In the data rows, the value 128 means zero.
A row's group is the hidden flat surface it lies on (a line, a plane or more), and a surface may be shifted away from zero.
Here is the table:
[126 111 129 108 144 147 183 107 130 208 159  98 186 111 116 134  74 106
 201 140  44 110 145 149 180]
[158  84 130 124 146  49  87 115 195 171 120 105  81 175  98 113 203 122
  93  91  42  89 129 203 151]
[ 91  98 109  75  85 167 167 151 160 210 196 123 175 110  82 151  83  71
 175  97  76 124  81 139 149]
[133 132 201 101 145 134  30  82 160  57  81 143  80 168 111 124 173  98
  79 165  34  57 134 146 116]
[112 134  83  60  50 127 152  96 133 204 182 164 120  81  95 152  90 142
 182 141 131 149  62  88 142]
[110 126  76 201 152 177 202 183  58 121 150 105 183 132 170 131  74 135
 136  86 221 181 193  93 121]
[168 111 150 142 181  85  66 106 196 141 101 124 119 141 101 159 183 149
 120 121   0 101 105 142 179]
[132  70 121 105 135  64  79 153 190 163 123  97  79 197  68 106 203  93
  86  99 111  78 100 212 109]
[129  99 174  63  94 114  42 103 183  97  99 139  64 149 101 110 167  70
  92 151  97  55 101 177  96]
[146 187 156 137 163 172 109  54  86  64 106 173 134  96 169 142  83 174
 133 193  97 140 155  57 143]
[130  84 156 191 194 174 157 199 151 150 116  77 212 146 124 133 131  85
 141  53  60 109 179 146 161]
[104 148  70  56  61 137 155 102 134 182 215 159  94  92 100 151  82 137
 151 141 152 142  70 102 130]
[113  63 121 107 132  64  97 154 176 191 136  91  93 177  71 103 194  80
 102  67  85  75 106 229 136]
[103  78 192 113 132 157  89 176 191 127 106  87 153 162  97 109 155  29
 104 100  63  49 127 186 120]
[194 129  76 158 192  31 153  96 131 205 136 135 134 132 151 125 143 223
 159 135  74 155 152 153 165]
[112  82  44 137 130 122 217 159 105 243 196  98 172 122 114 109 100 139
 178  82 150 180 136 147 139]
[127  92  94 120 133 135 178 118 138 206 183 138 185  90  90 189  96 160
 194  97  53 166  69 106 185]
[113  84 170 167 171 194 134 206 139 109  93  66 186 159 140 111 157  47
  94  75 126 104 191 170 126]
[ 68  76 123  95  81 173 161 185 114 168 181 103 151 144  99 140  97  36
 116  86 186 122 126 148  99]
[125 130 147 138 108 105  40 115 125  55  77 148  51 194 101 131 183 111
  38 152 155  97 128 118  58]
[128  79 140  92 140 106 141 130 171 206 161  90 170 123 108 118 140  87
 164 103  11  76 127 199 174]
[ 77  65 125 107 123 179 165 160 171 198 171  91 199 126  90 129 104  52
 162  92  63 101 120 139 159]
[164 124  44 157 158  44 180 114 102 198 166 138 121 148 142 133 131 219
 160  90 175 199 136 120 144]
[ 89 110  96 107  99 175 204 164 137 212 202 120 189  89  89 147  69  96
 173  93 127 154 108 123 148]
[187 118 128 132 196  55 102  93 179 184 119 120 140 150 125  97 150 159
 161 117   7  96 132 187 197]
[ 71  76 169  78  92 199  88 166 155 111 139 113 125 161  80 135 128   0
  89 103 136  85 114 153  90]
[162  86  71 149 137  20  97 164 143 147 125 106  57 196 111 120 208 176
  64  91 159 144  95 173 102]
[174 155 133 201 205  94  75 134 108  52  57 116 112 176 149 136 179 205
  66 101 157 140 177 113 101]
[103  83 166  94 105 128  43 133 160  80 114 123  78 178  70 133 176  31
  66 112 143  83 107 167  96]
[149 168 126 205 183 106 114 131  90  73  70 130 111 161 171 105 142 199
  83 112 186 159 185  94 117]
[105  79 173  94 124 189 142 132 159 187 153  91 183 127  90 123 110  43
 155 113  43  86 130 174 168]
[141 127  86 222 200 125 179 154  86 141 134 137 182 143 158 165 119 218
 147  78 136 191 155  86 151]
[124  64  94 111 130  94 166 151 160 235 171  81 164 141  96 110 135 101
 163  90  90 116 142 186 178]
[ 68  88 131  79  94 176 177 175 134 189 194 117 178 139  96 132  77  28
 145  91 157 104 116 144 113]
[ 86 103 192  73 113 195 100 125 164 120 122 126 164 143  90 133 126  22
 122 135  46  55 131 140 114]
[140 181 127 145 156 186 177  64  68 116 134 176 160  94 185 145  61 174
 157 173 125 175 160  62 151]
[161 150  64 176 159  53 161  98  89 174 147 141  98 138 156 137 137 242
 121 125 182 217 139  99 126]
[165 117 144 118 153  54  43 110 141  86  82 128  50 173 108 118 205 147
  62 143  79  97 134 162 122]
[168 165  82 130 119  50  82  78 136 103 122 184  49 115 136 144 155 214
 114 173 141 152  78  82 120]
[137  85 151 109 146 132  88 141 200 161 123 104 143 126  89 163 164  91
 136 106   0  85  98 174 154]
[ 71 140 194  88  83 240 121 109  83  71 130 148 145 119 133 152  74  58
  97 168 163 101 132  68  97]
[157 160 126 140 143  96  55  82  94  38  88 194  36 161 142 144 148 183
  68 161 184 157 133  92  75]
[147 119  69 161 145 129 216 132  64 190 178 138 154 109 152 132  71 198
 166 113 177 204 136  93 144]
[110 135 171 101 113 148  53 110 126  36  88 143  69 168 109 137 160  64
  40 154 154  79 122 117  53]
[173 130 175 111 152  88  29  78 154  65  65 139  67 170 105 132 188 128
  85 173  55  77 122 150 121]
[140 172  74 160 145 110 188 100  57 146 160 154 120 105 168 144  79 218
 137 135 197 197 155  79 127]
[163 186 110 169 145 113 125  84  64  88 112 177  79 134 163 127 116 208
  96 180 192 195 133  58  94]
[146 141 111 149 128  55  76 123 106  79  85 140  35 181 115 145 183 167
  38 139 203 128 119 110  66]
[111  69  92 106 114 132 189 148 134 221 196  86 183 135  93 111 114  69
 183  69  76 114 127 177 151]
[167 173  74 181 159  71 135  72  81 129 120 163 103 132 161 122 116 242
 121 144 168 184 152  81 123]
Rows drawn again from the table, each followed by its group:
[113  84 170 167 171 194 134 206 139 109  93  66 186 159 140 111 157  47
  94  75 126 104 191 170 126] W
[103  83 166  94 105 128  43 133 160  80 114 123  78 178  70 133 176  31
  66 112 143  83 107 167  96] I
[187 118 128 132 196  55 102  93 179 184 119 120 140 150 125  97 150 159
 161 117   7  96 132 187 197] I
[129  99 174  63  94 114  42 103 183  97  99 139  64 149 101 110 167  70
  92 151  97  55 101 177  96] W
[173 130 175 111 152  88  29  78 154  65  65 139  67 170 105 132 188 128
  85 173  55  77 122 150 121] I
[105  79 173  94 124 189 142 132 159 187 153  91 183 127  90 123 110  43
 155 113  43  86 130 174 168] I
[ 86 103 192  73 113 195 100 125 164 120 122 126 164 143  90 133 126  22
 122 135  46  55 131 140 114] I
[110 135 171 101 113 148  53 110 126  36  88 143  69 168 109 137 160  64
  40 154 154  79 122 117  53] I
[ 71 140 194  88  83 240 121 109  83  71 130 148 145 119 133 152  74  58
  97 168 163 101 132  68  97] I
[112  82  44 137 130 122 217 159 105 243 196  98 172 122 114 109 100 139
 178  82 150 180 136 147 139] I
[158  84 130 124 146  49  87 115 195 171 120 105  81 175  98 113 203 122
  93  91  42  89 129 203 151] I
[ 77  65 125 107 123 179 165 160 171 198 171  91 199 126  90 129 104  52
 162  92  63 101 120 139 159] W
[168 111 150 142 181  85  66 106 196 141 101 124 119 141 101 159 183 149
 120 121   0 101 105 142 179] W
[110 126  76 201 152 177 202 183  58 121 150 105 183 132 170 131  74 135
 136  86 221 181 193  93 121] W
[162  86  71 149 137  20  97 164 143 147 125 106  57 196 111 120 208 176
  64  91 159 144  95 173 102] I
[157 160 126 140 143  96  55  82  94  38  88 194  36 161 142 144 148 183
  68 161 184 157 133  92  75] I
[126 111 129 108 144 147 183 107 130 208 159  98 186 111 116 134  74 106
 201 140  44 110 145 149 180] I
[124  64  94 111 130  94 166 151 160 235 171  81 164 141  96 110 135 101
 163  90  90 116 142 186 178] I
[104 148  70  56  61 137 155 102 134 182 215 159  94  92 100 151  82 137
 151 141 152 142  70 102 130] W
[140 172  74 160 145 110 188 100  57 146 160 154 120 105 168 144  79 218
 137 135 197 197 155  79 127] I
[141 127  86 222 200 125 179 154  86 141 134 137 182 143 158 165 119 218
 147  78 136 191 155  86 151] W
[149 168 126 205 183 106 114 131  90  73  70 130 111 161 171 105 142 199
  83 112 186 159 185  94 117] W
[163 186 110 169 145 113 125  84  64  88 112 177  79 134 163 127 116 208
  96 180 192 195 133  58  94] I
[174 155 133 201 205  94  75 134 108  52  57 116 112 176 149 136 179 205
  66 101 157 140 177 113 101] W
[ 89 110  96 107  99 175 204 164 137 212 202 120 189  89  89 147  69  96
 173  93 127 154 108 123 148] W
[ 71  76 169  78  92 199  88 166 155 111 139 113 125 161  80 135 128   0
  89 103 136  85 114 153  90] I
[130  84 156 191 194 174 157 199 151 150 116  77 212 146 124 133 131  85
 141  53  60 109 179 146 161] W
[137  85 151 109 146 132  88 141 200 161 123 104 143 126  89 163 164  91
 136 106   0  85  98 174 154] W
[146 141 111 149 128  55  76 123 106  79  85 140  35 181 115 145 183 167
  38 139 203 128 119 110  66] I
[167 173  74 181 159  71 135  72  81 129 120 163 103 132 161 122 116 242
 121 144 168 184 152  81 123] I
[ 68  76 123  95  81 173 161 185 114 168 181 103 151 144  99 140  97  36
 116  86 186 122 126 148  99] I
[127  92  94 120 133 135 178 118 138 206 183 138 185  90  90 189  96 160
 194  97  53 166  69 106 185] W
[ 68  88 131  79  94 176 177 175 134 189 194 117 178 139  96 132  77  28
 145  91 157 104 116 144 113] I
[161 150  64 176 159  53 161  98  89 174 147 141  98 138 156 137 137 242
 121 125 182 217 139  99 126] I
[ 91  98 109  75  85 167 167 151 160 210 196 123 175 110  82 151  83  71
 175  97  76 124  81 139 149] W
[146 187 156 137 163 172 109  54  86  64 106 173 134  96 169 142  83 174
 133 193  97 140 155  57 143] I
[125 130 147 138 108 105  40 115 125  55  77 148  51 194 101 131 183 111
  38 152 155  97 128 118  58] I
[168 165  82 130 119  50  82  78 136 103 122 184  49 115 136 144 155 214
 114 173 141 152  78  82 120] W
[165 117 144 118 153  54  43 110 141  86  82 128  50 173 108 118 205 147
  62 143  79  97 134 162 122] I
[132  70 121 105 135  64  79 153 190 163 123  97  79 197  68 106 203  93
  86  99 111  78 100 212 109] I
[133 132 201 101 145 134  30  82 160  57  81 143  80 168 111 124 173  98
  79 165  34  57 134 146 116] I
[140 181 127 145 156 186 177  64  68 116 134 176 160  94 185 145  61 174
 157 173 125 175 160  62 151] I
[147 119  69 161 145 129 216 132  64 190 178 138 154 109 152 132  71 198
 166 113 177 204 136  93 144] I
[128  79 140  92 140 106 141 130 171 206 161  90 170 123 108 118 140  87
 164 103  11  76 127 199 174] I
[113  63 121 107 132  64  97 154 176 191 136  91  93 177  71 103 194  80
 102  67  85  75 106 229 136] I
[194 129  76 158 192  31 153  96 131 205 136 135 134 132 151 125 143 223
 159 135  74 155 152 153 165] I
[111  69  92 106 114 132 189 148 134 221 196  86 183 135  93 111 114  69
 183  69  76 114 127 177 151] I
[103  78 192 113 132 157  89 176 191 127 106  87 153 162  97 109 155  29
 104 100  63  49 127 186 120] W
[112 134  83  60  50 127 152  96 133 204 182 164 120  81  95 152  90 142
 182 141 131 149  62  88 142] W
[164 124  44 157 158  44 180 114 102 198 166 138 121 148 142 133 131 219
 160  90 175 199 136 120 144] I
How many dimensions does each group's flat surface have? Groups go in the order their names first appear in the answers above:
4 4
